Each row is where one point has got to under a steady rotation. How many ticks took it there?
The counts run from 0 to 515.
[156 114 135 110 112 138 120 137  96 113 115  90 144 134 141 150 147 108
 120 124 111 114 158  86 130 173 108 128 154  57  71 195 108 146 116 107
 139 115 128 107 132 107 167 126 136 144 125 140 129 159 135 108  90 155
  84 165  98 106 168 102 134 178 149 154 122 135 159 117 145 114 158 143
 108 113 152  88 163 182 108 112 159] | 91
[128 121 139 123 125 131 100 112 108 114 108 126 156 101 146 168 145  94
 153 113 132 130 151  82 152 156 112 116 189  67  78 178 109 140 124 108
 174 110 120  99 122 117 155 114 146 161 133 139 127 174 147  89 106 142
  96 155  93 101 133 108 135 187 153 144 127 170 137 126 123 113 145 143
 121 140 132  93 153 180 103  95 141] | 78
[116 130 116 122 124 143 121 124 103 107 101 101 132 105 134 186 134  97
 123 120 129 106 150  91 158 174  96 130 165  65  69 173 110 144 141 109
 166 118 120 109 128 125 161 134 143 160 140 142 126 168 146  97 100 156
  99 169  70 114 138 128 136 183 153 155 128 155 148 132 133 110 160 157
 125 131 128 109 151 175 101  99 152] | 74
[156 102 142 119 131 136  91 138 113 104 109 104 149 118 155 162 144 111
 122 104 128 130 154  90 116 176 115 124 157  61  75 190 113 157 131 102
 152 128 142 101 142 105 165 103 144 147 128 128 114 168 123 115 100 148
  87 173 102  96 158  94 140 173 147 152 104 143 155 144 144 121 133 153
 121 120 143  78 154 175 107 107 162] | 242
[128 129 126 114  82 163 103 135 110  87 116  98 138 120 128 149 129 100
 150 116 119 117 164 113 159 145 107 131 176  78  80 181 101 127 124 119
 142 104 127  88 122 120 178 135 141 145 116 168 118 167 147  84  89 157
  87 155  89 104 161 101 150 167 138 133 124 150 145 132 134 122 167 143
 132 132 120 106 167 184  96 123 135] | 144
[135 107 133  97 107 158 115 139 105 103 100  80 143 125 156 130 134  96
 136 123 109 110 168  96 141 147 104 113 173  85  86 187 105 146 114 118
 138 124 150  93 136  98 179 129 139 141 118 155 119 171 133 105 101 147
  73 166  99 103 175 116 152 179 148 139 112 157 160 141 132 122 158 153
 130 121 136  90 144 180 116 108 151] | 87
[114 135 120 115 115 145 115 116 101 105 100  86 142 111 139 163 143  89
 129 110 122 117 152 110 144 153 107 105 179  66  63 182 105 134 121 113
 159 109 135 102 107 102 172 125 148 151 112 139 121 167 143  88 103 133
  96 150 102  95 158 132 147 171 150 140 139 162 152 141 136 112 177 145
 140 152 122  99 154 163  88 104 152] | 208
[150 117 149 121 104 137  95 125  97  77 112 110 144 126 127 145 149 110
 136  93 150 126 159 108 134 158 107 142 164  85  71 200 115 139 122 113
 134 104 131  95 149 104 178 119 164 154 101 135 110 167 120  96  90 148
  97 163 104 101 156  86 161 152 135 133  99 147 148 133 140 128 149 131
 129 129 123 107 160 193  90 124 149] | 38
[142 130 134 116  87 142  98 140 108  94 115  86 143 116 117 150 134 114
 132 101 127 110 153 118 138 169 121 119 158  91  79 200 112 144 133  92
 115 116 132 103 132 112 185 120 155 145  94 153 110 175 134  91  94 138
  81 178  95 101 158  87 152 157 134 156 118 133 161 154 142 113 151 147
 120 120 139 104 163 179 100 118 144] | 324
[152 116 144  98 107 148 102 126 120 105 125  97 142 105 161 165 145 103
 117 109 109 130 156  93 132 154  96 108 166  54  82 169 105 130 108 107
 158 123 138 106 124 102 151  98 133 156 119 140 124 165 136  96 104 159
  77 155  92  89 144 109 150 194 159 133 124 146 147 118 138 111 164 155
 127 133 137 105 148 170  94 101 144] | 213
[139 119 123 127  86 143 119 143 103  92 100  76 134 138 117 153 137 109
 130 121 138 109 150 107 154 175 111 122 164  89  77 197 129 144 154 116
 128 133 133  97 139 111 173 140 143 152 109 146 106 179 142  97 104 149
  84 187  96 105 171 102 147 164 149 160 125 146 153 136 136 124 161 152
 107 119 132 111 160 166  93 120 140] | 175
[117 123 112 117 118 153 119 127  99  99  97 100 132 106 135 182 130  95
 125 118 128  99 153  92 163 172  97 134 168  73  73 167 112 142 138 114
 165 122 120 112 136 121 167 138 143 158 140 141 119 169 140  96 104 161
  97 173  70 117 138 127 146 183 156 154 126 153 154 137 129 111 159 160
 121 131 130 111 143 175 101 105 151] | 73
[127 140 123 114 117 152 106 128 113 104 112  91 136 108 148 169 139 101
 120  98 113 121 160 120 125 158 106 123 160  57  64 186  92 141 122 103
 150 104 138  94 112 114 176 111 147 142 115 152 125 156 133  96  89 148
  94 150  89  99 156 112 146 158 131 146 123 142 155 148 144 112 161 146
 151 140 124  90 162 177  99 108 161] | 269
[125 124 130 124 130 137 121 124  88 110  97 110 141 129 133 155 144  98
 140 122 131 107 160  84 149 164 102 145 169  77  66 189 101 148 124 111
 156 104 114  98 135 118 175 144 153 150 134 148 131 160 135 106  89 152
  94 163  83 122 152 115 135 170 138 153 116 158 153 121 134 121 153 143
 126 126 134  92 156 202 113 106 158] | 224
[138 111 149 109 102 138  98 138  97  93 115 100 156 120 136 136 146 104
 153 109 130 131 169 106 139 140 112 116 180  85  71 196 109 136 116 111
 138  96 137  88 133 107 173 115 149 149 107 151 118 176 146  92  97 142
  90 151 118  94 164  95 153 172 139 123 114 159 142 129 140 125 154 134
 128 131 131  98 164 184  89 115 144] | 503
[144 117 146 123  97 137 109 117 111 103 112 121 141 132 142 160 145 100
 146 122 132 131 149  81 161 156  99 135 185  70  85 178 117 129 129 128
 164 119 120  85 128 116 150 131 139 159 127 146 124 169 146  98  99 163
  82 159  84 102 150  97 138 179 157 145 121 161 131  94 122 128 162 149
 111 130 118 106 161 186  96 104 131] | 19
[138 116 119 134 127 131 108 124 100 108  87  94 148 126 136 167 145  97
 123 109 139 112 143  97 136 184 119 118 170  68  69 192 125 156 151 114
 154 131 136 103 131  99 173 127 151 149 122 123 108 174 125 105 104 132
  99 181 105 102 163 121 141 159 152 166 123 153 162 152 139 119 151 149
 114 134 130  83 154 161  96 108 157] | 179
[150 125 133 123  87 147  87 107 118  85 112 120 141 106 134 171 142 101
 127  91 135 119 133 106 148 162 106 123 184  63  88 168 121 120 127 123
 157 129 128 103 133  96 161 113 152 163 111 126  96 175 119  86 105 150
  85 166  90  90 137 105 164 161 164 146 118 149 142 132 123 116 159 142
 116 143 118 114 146 167  81 112 131] | 126
[128 111 140 117 128 131  97 120 110 115 110 119 158 103 149 162 143  96
 154 116 127 135 156  79 149 157 116 114 188  67  78 175 107 143 127 106
 176 114 127  92 122 117 153 112 142 156 138 143 121 178 153  94 105 141
  96 158 102  99 139 109 133 191 153 144 126 170 138 134 128 115 138 148
 120 134 131  86 157 176 104  95 144] | 288
[143 114 145 101 115 148 104 125 118 106 121  98 142 109 169 164 143 102
 120 110 116 133 160  95 132 150  89 114 169  57  78 171 100 132 106 116
 166 121 141 100 126 104 153 102 134 155 126 137 125 165 136 103  99 159
  81 148  93  89 149 112 148 191 156 132 118 149 144 119 135 118 159 152
 133 135 128  99 146 175  99  97 150] | 422
[143 133 125 123  95 148 111 121 127 115 114 105 133 117 140 173 128 108
 127 116 110 110 137  96 150 177 110 131 164  60  92 175 105 140 131 105
 151 134 117  99 117 115 163 127 140 147 119 153 120 165 137  94  96 157
  74 172  64 107 147 100 135 170 150 179 129 135 150 126 124 106 158 160
 112 123 138  97 160 180 115  98 139] | 407
[150 113 136 109 108 150 121 137  99 103 106  78 135 141 150 146 142 107
 113 123 112 113 161  96 132 165  95 127 155  67  71 187 109 145 122 117
 138 123 140 100 135 100 169 129 135 141 120 145 125 160 130 113  94 162
  77 168  96 104 177 110 142 173 146 147 114 138 160 119 141 123 167 149
 122 116 138  95 154 181 107 112 158] | 299
[131 113 147 110  99 144  96 131 122  97 119 106 151 108 146 159 137 106
 157 116 129 140 160  99 158 138 105 110 187  80  80 177 111 132 124 112
 163 112 135  88 124 120 151 111 138 162 119 159 123 182 159  87 105 153
  84 152  96  89 144  99 145 192 151 127 123 169 132 123 127 123 152 152
 127 133 124 107 158 174  90 101 130] | 81
[147 118 147 122  89 135 113 119 108 102 113 111 140 135 134 156 143 107
 144 124 134 130 149  86 164 153 100 127 185  73  84 183 122 125 129 122
 156 117 120  88 127 113 149 133 141 163 117 148 125 173 151  91 104 159
  84 160  89  99 150  96 137 180 157 142 125 163 133  95 125 125 164 144
 108 127 120 114 163 180  90 105 127] | 20
[130 137 132 133 100 140 128 111 115  96  97  96 118 135 137 173 144 103
 118 108 143 112 142 105 146 171  89 137 168  85  73 191 122 142 139 115
 146 130 130  93 127 106 165 139 159 154  98 144 114 164 122 101 102 150
  87 170  71 104 152 112 148 146 141 169 116 155 148 123 123 119 172 154
 135 134 112 116 154 186 100  99 146] | 253
[145 123 146 130 106 137  90 119  98  79 110 119 145 121 124 153 149 109
 141  91 152 121 152 107 138 160 108 147 166  89  74 196 116 138 126 113
 137 105 123  93 151 103 179 123 167 152 103 136 105 168 118  96  88 149
  99 167  96 104 149  89 160 148 136 143 100 147 149 137 134 128 147 135
 126 130 120 108 156 199  94 120 147] | 248
[118 122 127 105 122 144 111 118 109 107  98  95 137  87 150 172 132  93
 121 106 128 103 149  97 145 164  99 109 167  86  79 177 106 149 124  98
 153 133 136 116 131 107 168 117 155 157 115 137 117 176 132  97 112 141
  85 176  74 104 130 130 151 180 153 156 119 156 158 156 123 105 149 162
 138 132 138 111 132 176 116  89 149] | 133
[113 135 114 122 100 155 109 129 107  91 102  88 135 110 126 171 135  94
 138 108 128 114 155 117 159 153 104 112 178  69  67 176 111 132 143 119
 159 113 135  95 115 117 170 130 143 154 123 154 114 173 148  80 101 145
 100 156  94  97 158 128 148 169 150 138 138 160 147 146 135 119 172 149
 136 148 115 108 158 162  78 116 144] | 206
[121 135 119 112 118 157 104 134 112  97 110  89 137 102 141 171 133 101
 121 102 116 114 165 117 131 161 104 127 154  60  61 183  92 144 121 102
 150 102 137 101 120 117 178 117 148 143 120 154 124 158 135  96  90 151
  96 155  86 102 155 114 147 164 134 139 123 138 158 151 144 112 161 148
 149 135 128  96 158 178  98 114 164] | 478
[134 108 135 110 100 154 115 146  97  87 107  93 133 118 133 152 130 106
 136 122 131 107 170  92 160 162  97 142 160  95  78 182 107 142 127 111
 138 116 126 104 158 122 174 139 147 152 124 158 119 173 142 100  94 166
  89 177  75 116 148 102 149 185 146 138 105 149 151 130 137 122 150 155
 118 108 140 118 148 195 110 115 146] | 430
[118 116 122 113 108 149 127 131 101 102  96  87 133 113 135 167 130  96
 133 127 130 101 156  90 173 163  95 118 171  89  76 177 115 142 137 114
 154 127 127 111 135 117 163 142 141 157 132 149 120 179 149  97 108 154
  87 178  76 114 144 128 144 191 159 149 127 163 151 131 125 116 161 163
 120 123 133 119 141 173 105 103 143] | 492
[157 113 140 109 115 124 108 120  84 108 116 101 157 114 130 163 153 105
 125 118 125 121 146  80 145 166 110 113 165  63  78 180 121 134 123 109
 152 115 118 119 131 103 155 115 143 165 125 121 119 176 143  94 104 145
  90 166 108  99 140 112 145 198 167 139 132 148 150 113 142 112 160 143
  95 127 149 105 154 168  85 111 142] | 154
[138 107 131  98 113 159  93 137  96  84 111 101 150  89 136 149 131 100
 138 105 125 106 170  97 147 157 108 129 165  87  81 172  98 142 112 104
 147 108 131 113 154 115 178 118 150 152 127 142 116 178 132  92  92 158
  91 168  95 112 142 107 161 188 150 126 110 145 159 152 138 115 141 147
 125 119 143 110 141 185 107 120 148] | 9
